Turns in one plane each, and the order they were made in; the first pair answered:
V (before => after):
[  2.2 -17.3  14.7 -12.5   6.5   5.7  12.6  18.1   1.3 -17.2 -11.4  -2.9
  -1.2  -3.2  18.8   2.4  13.7 -19.5  -4.3  19.9   0.2   7.2   4.2  -8.6
  24.1   2.7  -0.6  -5.0   4.2   4.0 -12.1   0.3   9.1   5.0  -8.5 -17.7
   6.8  -6.8 -11.0   8.2 -15.6   5.4  10.6  10.2  -3.1  19.2  10.7  -0.2
   4.6  26.0  -5.1  -3.1   0.9  -5.5  -9.7  22.1] => [  3.0 -13.2   8.2 -10.8   8.0   5.4  13.4  19.8  -3.9 -16.5   0.5   2.7
  -1.7  -1.1  16.7  -0.1   8.2 -20.3  -9.0  19.5   8.1   4.9   9.2  -9.0
  18.3  -1.9 -11.1 -12.2   3.6  14.8 -12.9   0.6  15.8  -4.2 -14.7 -10.5
   6.1  -1.1 -15.1   5.6  -9.8  -5.2   5.3  13.4 -10.1  15.1  22.2   0.2
   9.8  20.5  -3.1  -4.2   3.7  -8.2   1.4  20.1]
[ 17.7  -4.4 -13.5 -17.2  12.3  -4.3 -21.2  19.2  -0.5   4.3  -0.8 -11.4
  -1.7   4.0  13.8   3.9 -16.5  -8.8  -9.1  10.4  -6.9 -10.1 -22.0  20.3
   5.0   3.5 -18.4   6.0   1.5   8.7  -6.3   8.2  17.9 -10.5  -4.3  27.0
   4.9  -2.1 -12.8   8.1  14.7  -0.8  11.7  -0.9   1.5  -9.6   0.2 -10.1
  -4.6  -6.8  18.4   3.3   1.7  -1.9  14.2  -3.7] => [ 15.3   1.4 -13.9 -14.0   2.3  -3.4 -17.9  20.4  -0.8   6.0  -1.2 -16.3
  -5.1   1.7  11.7  -8.8 -17.4  -3.1   0.3  12.3  -5.6   3.1 -27.8  11.6
  -1.0   2.0  -7.6   5.8   5.4   6.7   4.4  23.5  20.2 -11.5  -0.4  21.3
   1.1  -3.0  -9.8   9.4   8.7  -3.3   9.5   3.1  18.0  -8.4  -2.9  -9.9
 -10.7  -8.3  21.4  -1.9  -4.0   2.2   0.4 -11.2]
[ -7.9   3.9   3.6   0.4 -14.2   3.1 -19.6   3.9 -11.4  18.5  -4.8  -7.2
  -0.1  -0.1  28.9  -2.6  -5.4  -9.5   8.4   2.1  11.6  -2.4 -13.2  -6.7
  -3.0  10.4 -12.4   2.8  10.9   7.8  -9.8  -3.2  -3.4   5.8  -9.6  -5.6
   5.6   6.3  -7.3  -2.4   2.3  -0.3  -0.5  -4.2  -6.1   8.0   0.5  -0.4
  11.5  -9.5   1.7  -1.0  -1.4   3.0  -8.4   8.6] => [ -5.8   4.8   4.7   2.8 -14.9   2.1 -20.6   3.6  -8.6  19.6  -6.6  -9.0
  -0.4   0.3  28.7  -1.6  -4.6 -10.0  10.0   0.7  10.7  -0.7 -13.8  -9.4
  -2.4  12.3 -10.4   1.8  11.3   6.5  -9.6  -3.2  -3.8   7.7  -7.2  -8.7
   3.1   2.2  -3.2  -1.7   1.1   3.3  -0.5  -1.1  -3.9   6.6   0.6  -1.1
   8.4  -7.0   1.7  -3.3  -2.3   5.8  -8.7   7.9]
R (before => after):
[ 15.9  -9.1   1.3   0.0   5.8   5.3   1.0   4.6   3.6  16.7  12.7  16.4
  -4.0  20.9  -4.0   5.2 -18.4 -27.6 -21.1  12.5  11.2 -13.5  13.6  20.5
  14.1   3.4 -13.8 -21.6   5.7  18.1 -14.5 -10.3  21.4  -2.1   8.2   9.8
  10.9  -0.2 -30.1   4.1   9.9   1.9   5.1 -17.4 -35.2  -3.1  22.7 -28.5
  28.7  32.0  -6.6  18.9  -6.0   8.1  17.1  13.0] => [  9.7   6.1  -2.9  -3.9   5.1   9.7  -1.4  -1.1  -1.8  27.6   8.2   1.0
  15.6  15.0 -15.3 -16.1 -12.9 -24.0   4.9  29.3  24.5   4.3  -3.0  19.6
  21.4  12.3 -10.2 -14.5  17.6  15.6 -11.3  16.1   8.5  -7.3   4.3 -17.0
  13.2  -5.7 -24.5  14.3  -1.1  15.6   7.5 -15.5 -21.2  11.2  29.0 -13.9
  27.9  35.1   1.4  11.9  -9.6   5.2  -0.9  27.4]
[ -4.5   0.9  -7.7  -8.1   7.6   3.8 -10.8  -9.8  -3.4   1.2  -2.6  -1.9
   8.1  11.0  -6.5  -7.1  -3.0  -6.7   0.5  10.3   9.8  -5.7   4.5  13.1
   8.7  10.3  -6.5  -8.6   9.7  10.2   4.1   6.8   8.1  -2.2  -9.1   2.5
   9.2  -1.9 -10.4   7.7  -2.6  -3.9 -17.1  -4.0  -9.4  -1.6  14.3   1.5
   7.8   7.5  -5.2   8.0   6.6  -4.5   9.8   1.2] => [ -3.9   3.9  -8.1  -4.2  10.7   3.4 -13.8 -15.6  -5.0   0.8  -1.7  -0.9
   7.3  15.6  -6.7  -8.1 -13.2  -7.4   2.2  11.2  10.0  -3.1   3.1  13.1
   6.9  14.1  -2.6  -3.9   9.9   5.8   6.1   3.5  -2.3   1.7 -12.7   2.4
   8.6   2.2  -7.0   4.6  -3.6  -5.8 -17.4  -5.0  -7.0   0.6  11.2   6.5
   6.2   3.5  -2.3   4.5   6.4   0.5   9.8  -3.0]
[ -5.4   8.2  -8.3  -1.0   2.5  -2.0  -0.8   3.7  -7.3  -5.8  11.9   1.7
  -1.4   3.4  -0.3 -10.5 -12.0   8.0  -7.8  -4.1   2.3  -1.2   5.2 -11.7
  -9.2 -10.6  -5.2   0.1  -4.6   2.6  -0.2  -0.4  -5.8  -9.6  -3.1   8.6
  -6.0  11.2  -3.2 -13.0   3.6 -19.3   5.3   2.5  -1.1  -6.9   3.3   5.7
   2.9  -6.7   3.3  -9.6   4.4  -2.1   0.0 -11.9] => [-10.3   5.7  -7.2  -8.0  -5.7  -1.3  -1.5   8.1  -1.3  -9.8  14.5   5.4
  -5.5  -0.4   0.0  -4.9   1.3   6.8 -12.4  -4.4   1.2  -2.2  11.7  -6.0
  -3.4 -16.6 -12.9  -7.2  -6.8   7.5  -1.6   6.6   6.1  -9.4   4.5  11.5
   1.1  12.0  -6.5  -9.5  -0.5 -15.4   5.1   4.6   0.0  -7.5   5.9   0.6
   5.6   2.5   0.4  -3.0  -0.1  -7.1   0.8  -9.3]
W (before => after):
[  0.4  -2.3   1.7 -14.0  -6.4   0.5  -8.5  16.9   2.3  15.5  10.8   8.5
  -3.4  -2.6   1.8  14.9   8.6  -1.3 -26.8   6.0  -3.9 -13.1  -4.7   2.4
  -2.4  -5.8 -18.9 -15.1 -13.4   8.1  -1.7 -10.3  28.8 -15.0  16.1   8.9
   6.8  -3.0  -9.0   0.5  -5.8 -26.3  -1.4  -9.7  -3.9   8.9   0.9  -7.8
   4.8   1.3 -10.6  16.3   4.2 -11.7  15.4   1.8] => [ -1.5  -1.2   1.2 -16.1  -6.7  -0.3  -8.0  18.5  -1.0  14.2  14.1   8.7
  -2.7  -5.1   0.4  11.9   9.2  -2.7 -25.9   2.1  -1.1 -12.9  -4.0   1.4
  -5.5  -9.4 -19.6 -12.9 -12.8  11.5  -1.5  -9.0  27.5 -16.9  14.0  11.6
   7.2  -1.8  -8.0   0.8  -4.8 -29.5  -1.3 -10.3  -4.3   7.0   1.0  -5.3
   6.0  -2.0 -10.7  15.2   3.6 -10.5  14.5   0.6]
[ -3.3 -18.3  18.8 -15.3   9.3   0.0   3.2   3.9  26.6   5.9  -3.0   9.9
 -18.0   1.1  21.2  20.5  -0.7 -22.2  -2.8   0.1  -4.8   1.0  -4.3  -2.0
   2.7  -4.0  25.5 -10.2 -10.7   5.0   4.0  -6.7  26.6  26.6   5.8   1.3
  14.4  -8.3 -17.2   1.3 -10.0  35.1 -33.3  -2.9  18.6  -0.9 -24.2 -15.9
  -8.1  17.9  -9.0   6.6   4.4  13.3  14.9 -10.0] => [ -4.0  -2.5   4.6 -17.1   7.2  -1.3  -1.6   7.9  17.4   9.0  16.0   8.0
 -10.4   3.0  17.6  -5.2  -3.9 -19.5   6.1   6.6  17.2  13.4  -2.5  -4.3
 -13.5 -18.1  14.6 -22.8  -0.7  22.6  14.8  15.6  32.8   4.4  -3.3  -4.0
  13.8  -2.5 -27.4   4.2  -2.4  20.4 -41.6   6.4  29.1   1.8 -10.0  -2.4
   0.5  11.8   2.1   6.1  -0.8  17.4  12.0  -8.1]
[  3.2  -3.0  11.9   6.3   6.1  -3.8  16.5   7.7  -5.8 -15.9  -4.2 -12.7
  -6.9  10.6  -3.7 -15.6  -1.8  -7.2   7.0 -10.6  -7.0  -8.8   7.2  22.0
 -10.2  -9.2 -19.0 -16.0  16.2 -13.2   3.6   1.0   5.8  -9.1   1.4   4.7
  18.2 -18.6 -10.1  -4.7  12.5   8.0   0.5 -13.8 -27.2 -17.7  10.0 -10.8
 -14.3   8.8   6.6   7.6   7.3 -19.0 -24.0   3.5] => [  2.2   0.0   8.8   6.3   3.2  -1.9  15.2   9.1  -8.2 -18.1   2.0 -14.5
  -4.2  10.3  -7.4 -19.0  -1.6  -7.2   4.5 -10.7  -4.4  -6.5   7.7  20.7
 -10.4  -9.1 -21.1 -14.2  15.8 -12.3   4.6   2.6   5.2 -15.0   0.9   4.0
  18.5 -15.6 -11.2  -4.5  12.8   6.3   3.3 -11.6 -25.6 -15.2  15.4  -8.8
 -15.5   6.7   8.6   5.8   6.1 -20.0 -23.9   3.2]
[ 17.8   0.8  -4.9  -3.2  -4.9 -10.6  26.0   3.2  -1.6   3.4   5.7 -13.4
  23.0  -0.8  -2.9  -4.8   6.4  -7.7   7.4   5.3   8.9  23.6  -4.5   5.7
 -13.5  14.4   1.6 -27.6  11.3   9.3  -0.6  16.3   7.7  -1.6 -29.8  -4.6
  13.3   5.1 -25.5   7.1   7.5   1.4 -21.8 -11.1 -11.0  -7.2   1.7   2.3
 -13.6  19.4  -9.7   0.5  -4.4  28.4  -7.9   8.7] => [  7.2  10.0 -12.5  -4.9 -10.5  -7.6  27.5   1.5 -11.1   6.3  11.5 -18.4
  32.6  -5.2  -9.6  -1.8  13.5   1.7   7.3   2.2  11.2  33.2  -8.2   2.9
  -6.3  10.1  -5.9 -21.6  10.9   7.4  -8.9  23.8  -1.0 -10.6 -32.9 -12.0
   7.8  14.1 -17.0   1.1   1.1   0.1  -5.8  -5.5 -10.6   2.0   8.2   8.2
  -7.3  15.4  -5.0  -3.8  -1.9   7.5 -10.4  10.8]
Pairs:
Between the rows of a pair lie 2 to 3 turns.
[  4.8  -1.2  -2.6   3.7   6.2  -1.9  -2.6  -0.5  -0.1   2.9  -5.8   8.7
   3.0  11.7  -6.5   7.8  -8.5 -15.9  -0.3 -11.3   2.8  -9.9   9.3  15.0
  -2.4   5.1   2.4  -4.3  -5.1   1.4   3.9  -8.2   0.7  -0.1 -16.2   7.1
  -2.3   7.0  -6.7  -4.2   8.3  -4.3  -4.4 -18.1 -19.2 -19.2  -2.3  -5.4
  -3.3  -0.5  -3.3   3.0   2.0  16.4  20.3  -3.6] => [ -0.1   2.1  -4.2  -1.4   0.4   1.2  -4.1   6.6  -0.7   3.5   3.8   8.5
   6.4   9.5  -6.4  -0.7  -1.7 -13.0   1.3  -4.5  15.2  -2.7  10.5  14.6
  -3.5  -5.4  -8.0 -18.7   3.5  11.6   3.7   9.5  11.7 -11.7 -14.2   6.2
   3.6   7.5 -15.6  -2.0   6.5  -8.4  -7.2  -9.5 -13.6 -11.3   8.2  -3.8
   3.8   3.4  -1.5  10.0  -5.9   8.4  18.0   0.7] | W, R
[-16.6   8.1  -2.6 -31.5   6.2   8.4  -4.6  10.0  -1.0   9.6  -1.3   0.8
  12.6 -19.3 -14.3 -11.9  23.5   4.9  10.0   8.3  15.8  18.1  -7.9  10.7
  13.5  -8.7 -14.1 -22.1  15.0  -3.6   0.0  22.0  15.1  -5.5   4.7 -19.3
  15.2 -22.8  -2.1  15.8 -13.6  19.3  -8.8  13.5   7.3   5.5   3.5   4.4
  18.0  17.5   6.1  16.2  -1.9 -11.8  -3.8  10.0] => [-14.6  -3.9   5.2 -30.6  10.4   5.9  -4.0  13.8   6.4  11.7 -18.0   1.5
   4.8 -20.4 -10.6   8.5  24.1   0.4   4.3   3.5  -2.9   9.8 -11.8  11.1
  23.9   1.3  -7.8 -14.1   5.9 -16.0  -6.6   3.4  14.0  10.7  11.7 -16.7
  14.6 -30.0   4.6  14.1 -16.8  32.0  -1.1   5.4   1.3   0.9  -9.8  -8.3
  13.0  25.4  -0.2  17.5   0.0 -16.7  -1.3  13.7] | W, W
[-29.3  11.5   0.3 -22.9   0.4 -17.1  -8.8  -7.8 -10.4 -13.8  -5.5  -9.6
  36.4 -15.5 -35.4   9.8  24.3   2.9  -4.5   9.9   1.2   4.1 -22.2  -9.7
  22.4 -10.8  -9.9   3.9   8.6  -2.1 -31.8  16.8 -12.0   9.6  -7.7  -9.4
  -6.9  -2.2  -3.7   8.4  -6.5   4.2  30.8   0.7  -0.3  60.8   2.5 -13.4
   1.4 -13.5  -2.1  -6.2   4.6  -8.2 -10.9   5.2] => [  0.2  -8.6  11.3 -22.9   5.4 -15.5  -8.7   0.9   9.0 -15.1  -8.1   8.9
  15.8  -1.4 -16.8  -7.4  -5.1 -21.2   1.6  31.7  13.9  -9.8  -1.9  -3.1
  -9.4 -14.4   6.1 -28.6  21.6  10.6   4.4  14.1  16.4  18.2  -8.0   0.9
  12.1 -22.0 -37.0  23.0  17.1  -4.2 -17.4  -8.3   2.2  39.8  -6.3 -21.9
 -10.3  -8.9   4.7   7.1  -8.5  48.6  -5.5  -8.3] | W, W, W
[  7.0 -11.9  -2.2   5.3   0.7   2.4   6.9  13.2   9.7  -6.3   4.7   8.9
 -18.2   0.6   8.7  15.3   4.5  -5.8 -19.6 -14.1 -13.3 -15.3  10.6   0.6
   0.0 -10.8   0.7 -14.0 -11.0   4.6   0.2 -14.3  13.7   8.8   2.2  21.7
  -2.3   0.5  -7.4  -7.6   3.9 -10.5   4.2  -2.8  -5.9  -6.8  -5.3 -11.4
  -0.3  -1.8  -1.8   1.0   1.0  -4.8  12.2  -7.2] => [ -1.8   5.7  -3.6  -6.3  -7.5   4.2   3.6  18.1   5.8   4.5  10.9  -1.0
   0.3  -6.8   2.8  -7.5  16.8  -4.1   1.1   4.8  10.8   3.0   3.7   5.2
   3.6 -14.1  -5.4 -25.9   6.3  12.0   9.5  23.9  20.3  -5.2   2.1  -0.5
   9.0  -4.0 -14.4   9.1  -2.6  -5.0  -3.2   9.3   9.8  10.9  10.2  -0.2
   4.2   8.8   4.0   3.8  -6.8  -5.7  -5.8   7.3] | W, R
[ 10.4   5.8  12.7  16.5   8.5 -18.0  -2.0  21.4 -14.7   9.3   5.5   1.4
  -7.8  16.5 -20.0 -10.6  -2.7  -4.7 -20.2   5.6 -10.6 -13.7  21.9   0.6
 -20.5 -14.0 -12.1 -19.5  15.9  20.8  11.3 -13.1  18.3   9.9  34.7   5.3
   2.0  25.5   2.0  -1.7 -13.5   8.5  12.7  -1.7  -7.4 -29.8  12.6 -10.6
  -8.1 -13.9  -4.2 -19.6  -6.7  19.3 -12.1   2.4] => [  6.0  19.4  11.8  17.0   7.0 -12.4  -4.4  13.4 -19.5  16.6   1.5 -10.5
  11.0  11.8 -24.6 -25.0  -1.7  -0.9  -2.8  18.1  -1.0   0.4   9.1   3.1
 -20.0  -6.0  -7.9 -12.0  22.7  16.4  14.4   5.4   6.9   6.9  28.6 -15.0
   5.4  23.8   8.9   1.9 -21.2  19.0  14.2   1.1   4.7 -17.7  19.2   1.6
  -7.3 -14.2   1.9 -27.6  -8.8  19.7 -25.2  13.7] | R, R
